Each row is where one point has got to under a steady rotation. How many ticks took it there?
The counts run from 0 to 779.
-.12  -.05  .10  -.12  -.08  .02  .07  .02  -.12  -.28  -.10  .33  .07  -.19  .18  -.03  .13  .20  -.07  -.30  .25  -.07  -.03  .32  .00  .12  -.01  -.12  .37  -.09  -.03  .00  .27  .10  -.33  -.15  .02  .03  -.21  -.20  -.21  -.14  .05  -.03  .15  -.08  .00  -.03  .12  -.24  .11  -.35  .14
376
-.07  -.18  -.16  .07  -.10  .00  .14  .00  -.09  -.31  .00  .36  -.12  -.06  .17  -.01  .11  .38  -.11  -.28  .31  -.05  .15  .22  -.08  .23  .04  .09  .23  .04  .06  -.06  .24  .03  -.14  -.19  .12  -.05  -.15  -.04  -.25  -.24  .22  .14  -.10  .02  .21  -.09  .18  -.28  .01  -.19  .17
747
-.12  -.04  -.03  -.07  -.18  .09  .17  .01  -.21  -.20  -.12  .29  -.06  -.11  .39  .09  .18  .41  -.06  -.16  .14  -.27  .00  .45  .20  .23  -.23  -.03  .07  -.02  -.06  -.03  .22  .14  -.17  -.12  -.02  -.05  .03  .08  -.28  -.06  .16  .00  .01  -.04  .12  .06  .22  -.22  -.05  -.04  .16
642
-.07  -.21  .02  .09  -.18  .08  .06  .07  .07  -.22  -.10  .37  -.15  .02  .34  .12  -.12  .31  -.16  -.21  .22  .01  .18  .31  .12  .18  -.13  -.03  -.06  .14  .07  .02  .31  .12  -.26  -.26  .13  .01  -.30  .01  -.19  .09  .29  .09  -.03  -.06  .02  -.03  .13  -.12  -.02  -.13  .24
180
-.01  -.32  .01  .10  -.09  -.11  .10  .10  .09  -.35  -.02  .40  -.15  .03  .26  .04  -.05  .25  -.07  -.07  .34  -.15  .00  .03  .01  .18  -.14  .06  .22  .00  .06  -.25  .12  .23  -.10  -.01  .25  -.03  -.14  .05  -.27  -.03  .26  -.02  .02  -.08  .33  -.12  .06  -.09  .12  -.26  .21
524
-.07  -.20  .03  -.17  -.11  .02  .01  .16  -.03  -.19  -.18  .33  -.02  -.09  .52  -.11  .04  .22  -.06  -.13  .32  -.18  -.05  .18  .17  .10  -.13  -.01  .17  .19  .05  -.20  .17  .06  -.17  .03  .35  .27  -.17  .04  -.15  .02  .10  .14  .18  -.10  .20  -.07  -.03  -.17  .12  -.13  .17
123
-.03  -.17  -.11  -.02  -.17  .14  .08  -.06  -.05  -.24  -.08  .32  -.10  -.16  .40  .05  -.06  .40  -.23  -.15  .18  .08  .12  .25  .07  .37  -.07  .06  .18  .05  .08  -.03  .14  .12  .00  -.14  .10  .02  -.16  .09  -.33  -.03  .19  .11  -.04  -.14  .29  .04  .07  -.26  -.02  -.07  .26
743
-.39  -.01  -.18  .06  -.10  .06  .00  .11  -.15  -.36  -.11  .38  -.08  .06  .21  .05  .32  .41  .08  -.20  .29  -.05  .00  .22  .06  -.10  -.05  -.13  .08  .09  .06  -.13  .27  .18  -.22  -.11  .01  .05  -.29  .08  -.13  -.17  .07  -.11  .03  -.04  .28  -.01  .00  -.16  .08  -.06  .15
158
-.08  -.19  .14  -.13  -.19  .13  .05  .04  .04  -.16  -.11  .37  -.02  -.08  .53  .00  -.09  .24  -.06  -.14  .20  -.05  .01  .28  .16  .20  -.01  -.06  .10  -.01  .02  -.01  .23  .11  -.36  -.06  .08  .09  -.28  .01  -.01  .12  .12  .07  .28  -.23  .09  .12  -.09  -.12  .07  -.17  .17
39
-.12  -.26  -.03  .06  -.13  .06  .13  .08  .00  -.24  -.08  .36  -.11  .04  .31  .09  -.04  .35  -.20  -.25  .19  -.10  .09  .32  .13  .18  -.16  .03  -.02  .11  -.01  -.01  .32  .11  -.27  -.27  .13  -.03  -.25  .03  -.13  .00  .34  .11  -.04  .00  .07  -.12  .23  -.08  -.03  -.14  .24
181
-.20  -.19  .10  .06  -.21  -.06  .15  .15  .04  -.23  -.28  .34  -.03  .11  .29  .22  .01  .26  .16  .04  .21  -.28  -.13  .28  .12  .03  -.22  -.04  .12  .00  .02  -.09  .17  .34  -.26  .01  .07  -.10  -.06  -.08  -.31  -.02  .07  -.13  .15  -.11  .07  .09  -.03  -.10  .01  -.31  .13
116
-.09  .05  .11  .10  -.16  -.06  .05  .07  .06  -.43  -.22  .49  .05  -.03  .26  -.01  -.06  .27  -.06  -.13  .29  -.10  -.09  .10  .17  -.14  -.20  -.10  .02  -.05  .08  -.12  .26  .17  -.12  .02  .12  .13  -.12  -.21  -.24  -.04  .01  -.05  -.05  -.13  .26  -.11  .03  -.17  .13  -.32  .31
621
-.07  -.09  -.20  -.08  -.12  -.08  .15  .02  -.13  -.24  -.09  .29  -.08  -.20  .27  -.06  .26  .38  -.13  -.27  .26  -.13  .13  .33  -.01  .25  -.06  .00  .33  -.04  .00  -.13  .17  .16  -.12  -.15  -.02  -.03  -.08  .00  -.18  -.15  .13  -.01  .02  -.09  .22  -.04  .17  -.30  .00  -.15  .12
560
-.09  -.24  .08  -.01  -.06  .04  .06  -.06  -.10  -.29  .12  .34  -.01  -.03  .22  .10  .12  .33  -.07  -.29  .35  .02  .09  .17  -.09  .04  .04  -.04  .33  .04  .04  -.04  .35  .11  -.19  -.12  .07  .02  -.36  .01  -.17  -.08  .15  -.08  .04  -.10  .23  .00  .20  -.18  .23  -.25  .20
427
-.04  -.24  .00  -.12  -.32  -.06  .28  .02  -.04  -.20  -.11  .22  .09  .11  .53  .11  -.02  .31  -.01  .00  .22  -.26  .00  .20  .13  .02  -.16  .05  .13  .19  .12  -.08  .24  .18  -.07  .04  .07  -.03  -.06  -.11  -.18  -.07  .20  -.13  .15  -.13  .23  .11  .09  -.15  .08  -.23  .15
355
-.18  -.29  -.03  .07  -.11  .10  .02  .07  -.06  -.23  -.13  .29  -.03  .05  .33  .17  .06  .28  .03  -.02  .40  -.03  -.03  .18  -.05  .11  -.06  .03  .27  .21  .12  -.11  .16  .11  -.03  .13  .30  .16  -.20  .08  -.43  -.06  .03  .05  .05  -.10  .25  .08  -.02  -.22  .09  -.21  .12
579
-.09  -.13  .06  -.09  -.14  .14  .07  .17  -.16  -.28  -.01  .22  .07  .10  .39  .04  -.03  .19  -.06  -.14  .20  -.12  .14  .28  .23  .07  -.16  .00  .03  .24  .02  -.12  .30  .04  -.13  -.25  .25  .09  -.24  .02  -.32  -.07  .23  .02  -.05  -.01  .12  -.10  .07  -.19  .12  -.04  .27
264
-.17  -.31  -.05  -.08  -.25  -.03  .07  .14  .09  -.12  -.31  .32  -.05  -.03  .49  .20  .13  .33  .08  -.08  .32  -.12  .03  .22  .10  .05  -.10  .01  .18  .15  .09  -.08  .18  .20  -.24  .07  .09  .04  -.16  .02  -.10  .05  -.03  .00  .22  -.22  .10  .10  -.18  -.13  .05  -.19  .08
631
-.15  -.03  .01  -.10  -.22  .08  .13  .08  -.13  -.32  .04  .34  -.04  .09  .41  -.07  -.08  .23  .13  -.13  .20  -.19  -.06  .17  .06  .27  .19  -.06  .20  .02  .20  -.12  .34  .08  -.34  -.06  .10  .06  -.15  -.13  -.30  -.24  .30  -.07  .20  -.03  -.02  .02  .13  -.10  -.03  -.15  .09
87
-.07  -.08  .07  .09  -.29  -.06  .14  .14  -.11  -.28  -.05  .33  .03  .16  .40  .14  -.22  .15  .08  .06  .32  -.14  .12  .18  .05  .03  -.06  -.19  .08  .12  .11  -.12  .23  .17  -.13  -.03  .19  -.06  -.19  -.19  -.28  -.15  .07  -.04  -.03  -.18  .21  .10  .03  -.30  .16  -.19  .22
676
-.16  -.11  .09  .05  -.10  -.11  .15  .12  -.14  -.36  -.18  .45  .05  .10  .23  -.02  -.01  .18  -.06  -.03  .18  -.23  -.10  .21  .12  -.09  -.27  -.10  .02  -.03  -.01  -.16  .19  .21  -.20  -.10  .13  .01  -.12  -.17  -.16  -.12  .07  .02  .07  -.04  .32  -.10  -.04  -.18  .13  -.37  .27
623
-.20  -.11  .00  .04  -.16  -.14  .07  .16  .07  -.32  -.18  .42  -.06  .04  .17  .02  -.10  .18  .02  -.03  .13  -.14  .00  .18  .10  .13  -.10  -.08  .21  -.17  .01  -.19  .08  .35  -.26  -.25  .07  -.13  -.20  -.12  -.24  -.12  .14  -.09  .11  -.13  .20  -.10  -.18  -.15  .04  -.31  .26
198
-.18  -.14  -.07  .08  -.05  -.01  .01  .13  -.02  -.24  -.16  .32  -.23  -.16  .14  .12  .23  .33  .09  -.20  .37  -.07  .05  .28  .00  .21  -.02  -.08  .39  -.09  -.04  -.13  .13  .25  -.26  -.12  .03  -.09  -.21  .11  -.26  -.10  .00  -.07  .11  -.14  .10  .09  -.05  -.27  .11  -.18  .07
476
-.06  -.22  -.07  .00  -.29  -.02  .28  .01  -.22  -.19  -.04  .30  .03  .10  .48  .08  .01  .35  -.11  -.11  .23  -.16  .18  .30  .02  .02  -.11  -.02  .04  .21  .08  -.01  .34  .10  -.10  -.10  .10  .00  -.12  -.10  -.12  -.12  .16  .07  -.10  -.09  .26  .10  .24  -.26  .00  -.12  .19
81
-.09  -.10  .03  .03  -.24  -.08  .24  .08  -.02  -.19  -.21  .38  -.03  -.06  .29  .03  .04  .28  -.06  -.21  .28  -.23  .00  .36  .07  .10  -.17  -.04  .07  -.02  .00  .00  .32  .09  -.35  -.09  .07  -.01  -.07  -.20  -.08  -.09  .13  .11  .05  -.04  -.06  -.02  .25  -.19  -.05  -.35  .10
458
-.10  -.21  -.20  -.01  -.09  -.13  .08  .02  -.10  -.21  .02  .23  -.14  -.08  .27  .01  .14  .35  -.20  -.18  .22  -.08  .15  .20  -.11  .24  -.05  -.06  .33  .11  .01  -.13  .21  .28  -.07  -.24  .03  -.09  -.21  .05  -.22  -.18  .28  -.08  .01  -.12  .29  .00  .17  -.19  .05  -.15  .12
423
-.04  -.12  .11  -.18  -.24  .07  .05  .08  .06  -.18  -.17  .37  -.05  -.16  .60  -.02  -.11  .21  -.01  -.09  .23  -.10  .04  .24  .15  .22  .07  -.08  .22  -.01  .13  -.11  .18  .13  -.30  .00  .10  .15  -.21  -.07  -.06  .09  .09  -.01  .29  -.26  .03  .13  -.07  -.17  .04  -.14  .14
38
-.19  -.07  -.25  .07  -.16  -.08  .00  .08  .00  -.24  -.19  .30  -.21  -.11  .23  .10  .03  .34  -.18  -.15  .17  .04  .12  .25  -.04  .27  -.06  -.16  .23  .04  .13  -.04  .16  .35  -.11  -.30  .02  -.06  -.23  -.04  -.31  -.09  .22  -.06  -.02  -.14  .13  .00  .10  -.18  -.09  -.18  .15
421
-.18  .06  -.03  .07  -.12  .00  -.03  .20  -.08  -.44  -.13  .33  -.03  .05  .29  -.01  .07  .23  .02  -.18  .29  -.11  -.02  .11  .16  -.13  -.15  -.12  .06  .16  .12  -.20  .31  .10  -.14  -.12  .24  .23  -.19  -.08  -.33  -.14  .13  -.04  -.09  .00  .17  -.14  .12  -.12  .13  -.15  .21
347
-.16  -.25  .02  .00  -.24  .07  .21  .08  -.09  -.27  -.06  .29  .09  .23  .40  .17  -.12  .21  .18  .01  .27  -.24  .00  .20  .06  .12  -.03  .05  .10  .15  .14  -.09  .29  .10  -.16  -.01  .22  -.04  -.09  -.10  -.37  -.19  .26  -.03  .11  -.01  .09  .03  .04  -.17  .01  -.19  .11
679
-.15  -.04  .19  .04  -.08  .11  .11  -.09  -.11  -.27  -.08  .49  .01  -.14  .25  -.03  .00  .25  -.03  -.19  .23  -.09  -.10  .32  -.01  .19  .10  -.13  .11  -.14  .03  .01  .30  .02  -.42  .02  .05  .12  -.17  -.13  -.15  -.08  .02  .10  .21  -.10  .04  .12  .17  -.19  .03  -.28  .14
139
-.08  -.13  -.06  -.12  -.15  .19  .05  .06  -.14  -.21  -.06  .33  -.08  -.10  .54  .00  .07  .36  -.05  -.12  .23  -.08  .13  .30  .25  .25  -.08  -.01  .08  .12  .02  -.10  .16  .07  -.13  -.08  .16  .07  -.21  .23  -.17  .04  .15  .13  .04  -.12  .24  .09  -.04  -.22  .08  .07  .18
314
-.10  -.15  .00  -.26  -.21  -.03  .17  .11  -.10  -.13  -.09  .29  .03  -.05  .59  -.13  .05  .22  -.01  -.07  .17  -.31  -.05  .22  .13  .20  .00  .00  .27  .06  .10  -.19  .16  .14  -.24  .03  .09  .10  -.11  -.04  -.09  -.09  .17  -.06  .35  -.13  .17  .02  -.03  -.14  .04  -.16  .07
36
-.10  -.07  .09  -.02  -.14  -.04  .15  .05  -.18  -.28  -.10  .43  .03  -.04  .34  .00  .07  .28  .03  .02  .21  -.29  -.10  .24  .17  .03  -.24  -.09  .06  -.07  -.05  -.22  .12  .24  -.08  .06  .10  -.02  -.06  .04  -.17  -.03  -.01  -.06  .06  -.16  .41  .10  .02  -.26  .18  -.15  .24
300
-.17  -.23  -.08  .06  -.17  .13  -.03  .13  -.01  -.25  -.22  .27  -.04  .05  .34  .21  .08  .24  .03  -.07  .41  .06  .01  .18  -.05  .08  -.01  -.04  .23  .22  .14  -.04  .21  .09  -.09  .10  .26  .19  -.26  .03  -.41  -.04  .00  .05  .03  -.13  .13  .07  -.06  -.22  .05  -.25  .09
580
-.19  .11  -.03  .11  -.14  .06  -.01  .12  -.14  -.43  -.17  .43  .01  -.01  .23  -.01  .08  .31  .02  -.11  .34  -.03  -.03  .16  .11  -.09  -.13  -.18  .01  .01  .10  -.12  .27  .06  -.10  .05  .18  .18  -.08  -.14  -.25  -.13  -.05  .09  -.09  -.02  .27  -.03  .03  -.29  .06  -.17  .21
484
-.31  .10  -.07  .14  -.14  -.03  .05  .06  -.04  -.42  -.22  .50  -.07  .03  .18  .04  -.03  .30  .08  -.01  .19  -.07  -.12  .16  .06  .08  -.03  -.14  .05  -.15  .10  -.10  .19  .26  -.19  -.05  .05  -.08  -.10  -.12  -.31  -.17  .08  .00  .04  -.11  .27  .02  -.10  -.17  -.05  -.19  .24
571
